500 stands for zero in the data rows.
Some points, one per row:
array([217, 511, 478, 221, 444, 496, 447, 388])
array([522, 298, 400, 595, 537, 593, 605, 481])
array([337, 290, 377, 407, 509, 525, 584, 371])
array([630, 408, 544, 720, 662, 587, 683, 568])
array([139, 702, 483, 164, 492, 477, 365, 364])
array([633, 350, 396, 521, 532, 448, 576, 380])
array([615, 362, 580, 588, 477, 636, 535, 509])
array([429, 629, 605, 523, 653, 534, 581, 559])
array([507, 794, 579, 522, 380, 396, 307, 640])
array([505, 748, 734, 667, 637, 599, 504, 701])
array([264, 632, 412, 322, 547, 483, 542, 481])
array([577, 645, 667, 590, 502, 438, 369, 668])
array([436, 292, 337, 431, 497, 524, 591, 436])
10 more points follow, each with its number after it:
array([546, 551, 512, 630, 510, 497, 501, 516]) 0
array([525, 668, 715, 537, 466, 438, 253, 690]) 1
array([495, 225, 371, 486, 545, 537, 644, 392]) 2
array([608, 610, 753, 591, 434, 564, 341, 525]) 3
array([606, 660, 513, 559, 420, 423, 425, 610]) 4
array([682, 661, 618, 656, 488, 511, 372, 618]) 5
array([248, 396, 433, 183, 505, 297, 407, 433]) 6
array([869, 389, 639, 763, 514, 508, 476, 729]) 7
array([726, 383, 483, 745, 489, 600, 549, 598]) 8
array([268, 627, 419, 201, 434, 350, 399, 358]) 9
Which three of these numbered points are nearest to each point below, ignoring the 2 directions in which the first points spread most? Their numbers follow each, nearest first.
array([467, 744, 611, 514, 479, 514, 423, 481]) > 0 2 5
array([691, 439, 619, 650, 543, 460, 433, 670]) > 1 7 6
array([237, 465, 514, 169, 458, 320, 380, 488]) > 6 1 7
array([341, 284, 301, 314, 520, 479, 619, 317]) > 2 0 9
array([868, 444, 713, 833, 485, 638, 489, 517]) > 3 5 8
array([527, 226, 483, 439, 467, 535, 582, 253]) > 3 5 9
array([662, 510, 671, 606, 462, 540, 463, 469]) > 3 5 9
array([400, 760, 610, 490, 414, 507, 305, 667]) > 8 5 0
array([405, 694, 452, 364, 387, 355, 382, 513]) > 4 9 5
array([360, 655, 382, 313, 371, 333, 393, 477]) > 4 9 5
array([616, 142, 262, 489, 556, 473, 668, 290]) > 9 0 5
array([843, 492, 560, 767, 537, 553, 486, 586]) > 5 8 4
array([375, 338, 506, 284, 443, 466, 502, 230]) > 3 9 2
array([371, 563, 593, 514, 668, 523, 583, 572]) > 2 0 9
array([542, 385, 551, 454, 470, 413, 441, 604]) > 7 1 6
